Turns, then the turns between two rows, first turn first; the first pair answered:
dozu:
[ 1.33 -0.08  0.00  1.75  1.60  0.15 -1.99  0.78 -0.99  0.79]  ->  [ 0.99  1.01 -0.42  2.17  0.79  0.20 -1.15  0.59 -2.10  0.45]
[-0.21 -0.50  1.57  1.21  0.87 -1.86 -0.50 -0.26  1.16  0.98]  ->  [-0.83  0.83  0.81  1.57 -1.00 -1.51  1.28 -0.40 -1.01  0.35]
[ 0.16  1.04 -2.76 -0.88 -0.94  0.52  0.51  0.47 -0.51  0.96]  ->  [ 0.82 -0.32 -1.89 -1.59  0.52  0.38 -0.66  0.51  1.07  0.93]
nesin:
[ 1.78  0.46 -2.18 -2.56  1.01  3.54 -1.41  0.01 -0.80 -1.99]  ->  [ 2.35  0.17  0.50 -0.20  3.52  1.23 -3.96  0.30 -0.45  0.39]
[-1.21  0.28 -1.00 -0.26 -2.39  0.10  2.13  0.21 -1.25 -0.78]  ->  [-1.34 -0.74  0.42  0.95 -0.77 -1.07 -0.29  2.83 -0.40  1.25]
[-1.10 -0.87 -1.56 -2.40 -1.72  1.56  2.24 -0.49  2.10 -2.43]  ->  [-0.85 -2.20  1.68  0.05  1.65 -0.79 -1.94  2.25  3.10  1.38]
[ 1.78 -2.43  0.03 -2.67  2.67  0.39 -0.95  0.86  4.13 -0.76]  ->  [ 2.42 -1.05  1.83 -0.96  3.10 -0.73 -0.21 -3.02  3.40 -0.71]
Minub:
[ 0.98  0.88  1.81  2.03  2.05 -1.88 -2.43 -1.02  0.99 -0.03]  ->  [ 0.90  1.56  1.45  2.65  1.59 -1.57 -1.76 -1.90 -0.32 -0.11]
[-0.16  0.59 -0.91 -0.96 -0.51  0.13 -0.02  0.16  3.03 -2.20]  ->  [-0.45  0.55 -0.06  0.08 -0.05 -0.55 -1.04  2.24  3.11 -0.96]
[-0.63 -0.24 -2.39 -1.04 -0.73  0.82  1.22 -0.86 -0.23 -2.38]  ->  [-0.54 -1.45 -2.11 -1.46  0.21  0.30  0.34  0.49  1.69 -1.64]
[-0.76  0.30 -0.77 -0.18 -0.62  1.26  1.55 -0.12 -0.45 -0.20]  ->  [-0.78 -0.61 -0.97 -0.91 -0.36  1.27  1.11  0.07  0.52 -0.53]
solut:
[-1.17 -1.36  1.45 -1.86 -4.10 -1.78  3.16  1.09  3.35 -0.68]  ->  [ 0.54 -1.31  1.36 -2.84 -2.19 -1.30  2.70 -2.30  4.74 -1.53]
[-0.13 -0.92 -0.60 -1.02  0.72  0.55 -0.95  1.38  0.59  0.92]  ->  [-0.22 -1.08 -0.60 -1.06  0.47  0.44 -0.71  1.53  0.69  0.80]
[ 0.25  2.80  0.04  0.91  0.79  0.51  0.23 -3.50 -2.62 -0.07]  ->  [-0.17  3.12 -0.22  1.62  0.06  0.81 -0.06 -2.00 -3.56  0.50]
[-0.61 -0.05  0.72  0.90 -2.82 -1.28 -0.67  5.75 -0.64 -0.15]  ->  [-0.99 -0.96  1.33 -0.02 -3.30 -2.18  0.71  4.48  1.96 -1.13]
Then:
(2 to 3 turns a pair)
[-4.22  0.83  2.65  3.33 -4.11 -3.54  1.97  4.24 -2.25  1.73]  ->  [-2.61  0.23  3.09  0.73 -3.10 -3.92  5.14 -4.80  1.66 -1.61] -> nesin, solut, solut
[ 3.05  1.06  0.86  2.11  3.40 -0.35 -3.59  1.75  0.21  2.45]  ->  [-0.10  0.17  1.78  1.87 -0.24 -2.75 -0.82  4.94  2.07  2.36] -> solut, solut, solut
[-1.15  0.11  2.02  2.76 -1.20 -0.10  0.58  1.62 -2.79  0.65]  ->  [-1.50 -0.06  0.70  1.99 -1.83  0.74  0.77  2.72 -2.54  0.37] -> nesin, nesin
[ 0.68 -2.29 -0.35 -2.74 -0.76  0.77  0.22  1.95  2.68 -0.91]  ->  [ 1.27 -2.17  0.53 -1.16  1.19  0.56 -2.25  2.99  1.30  0.98] -> solut, solut, Minub
[-1.84  0.76  1.44  1.50 -1.27 -2.20  1.55  1.09 -0.97  1.02]  ->  [-1.78  0.53  0.70 -0.10 -1.79 -2.01  3.24 -0.70  0.36 -0.62] -> nesin, solut
[-0.92 -1.79  0.59  0.24  0.27 -1.44 -0.80  4.37  2.15  0.64]  ->  [-0.99  1.97  1.01  2.82 -1.49 -1.42  1.73 -0.62 -2.80 -0.27] -> Minub, nesin
[ 1.67  2.81  1.65  2.31  1.76 -0.52 -0.59 -5.11 -3.47  0.84]  ->  [ 2.13  2.45 -0.44  0.16  0.90  1.00  1.11 -6.48 -2.66 -0.85] -> solut, Minub
[-0.41  1.06 -0.96 -0.39 -1.89  0.69  2.56 -1.48 -1.14 -1.24]  ->  [-0.60 -0.17  1.34  1.69  0.44 -1.24 -0.97  2.96 -0.35  1.86] -> Minub, nesin, Minub
[-1.08 -0.95 -1.14 -2.21 -2.92 -0.35  2.75  0.00  2.22 -1.46]  ->  [ 0.54 -0.57  1.77 -0.02  0.83 -1.92  0.65 -4.24  2.46 -0.09] -> solut, nesin, nesin
[-1.29 -0.85  2.44  3.23 -0.78 -2.39 -0.17  2.39 -1.00  1.48]  ->  [-1.75 -1.62 -0.46  0.67 -2.42 -0.19  0.97  4.41 -0.71 -0.32] -> nesin, nesin
[ 0.70  1.86  0.47  1.41  1.19  0.27 -1.41  0.10 -3.09  1.26]  ->  [-0.44  1.75 -1.17 -0.20 -1.63  1.31  1.09  0.96 -2.73 -0.27] -> nesin, solut
[ 2.66  2.55 -1.28 -0.37  0.93  4.10 -1.32  2.50 -3.60  0.12]  ->  [ 2.51  2.22  2.04  2.08  2.77  1.16 -2.62  2.20 -3.00  2.21] -> Minub, solut, nesin
[ 0.30 -2.47 -0.57 -2.28  0.31 -1.27 -0.24 -0.60  5.18 -1.34]  ->  [-0.93  0.64  1.12  3.51 -0.89 -2.77 -1.88  2.95 -1.40  2.08] -> Minub, Minub
[ 0.57 -0.96 -1.95 -0.89  0.27  3.69 -0.44 -1.51  0.55 -1.85]  ->  [ 0.27 -1.52  0.05  1.08  1.82  2.00 -3.24  1.84  0.50  0.95] -> nesin, solut
[-0.57 -1.69  1.34 -0.40  0.82 -0.50 -1.06  1.62  2.81  0.54]  ->  [-0.71 -0.83 -0.24 -1.71 -1.27  0.25  1.60 -1.05  2.43 -1.63] -> nesin, Minub, nesin
[ 3.08 -1.51 -1.38 -1.50  5.07  3.31 -5.39  0.28 -0.22 -0.13]  ->  [ 2.76 -1.50  0.80  0.16  5.96  1.26 -5.93 -0.63  0.56  0.98] -> nesin, Minub, Minub
[ 1.82 -1.70  1.46 -1.66  3.59 -0.70 -2.09 -3.01  2.78  0.17]  ->  [ 2.20 -0.09  0.12  0.33  3.99  0.80 -3.91  0.42 -1.98  1.85] -> solut, solut
[-1.39 -2.71 -0.03 -0.90  1.20 -0.86 -2.10  2.04  3.23  0.26]  ->  [-2.37 -0.52 -2.51 -0.81 -2.50  1.13  0.55  2.94 -0.75 -0.52] -> Minub, nesin, nesin
[-0.50  1.36 -1.05  0.69 -2.58  0.67  0.60  4.77 -2.17  0.89]  ->  [-0.76  1.88  2.59  3.21 -1.60 -2.65  1.19  1.77 -1.64  1.65] -> nesin, solut
[-0.46 -0.81 -2.60 -0.74 -0.35  3.94 -0.18  1.52 -2.74 -0.23]  ->  [-0.66 -1.55  1.10  2.22  1.98  0.59 -2.64  1.97 -1.70  2.24] -> Minub, nesin, solut
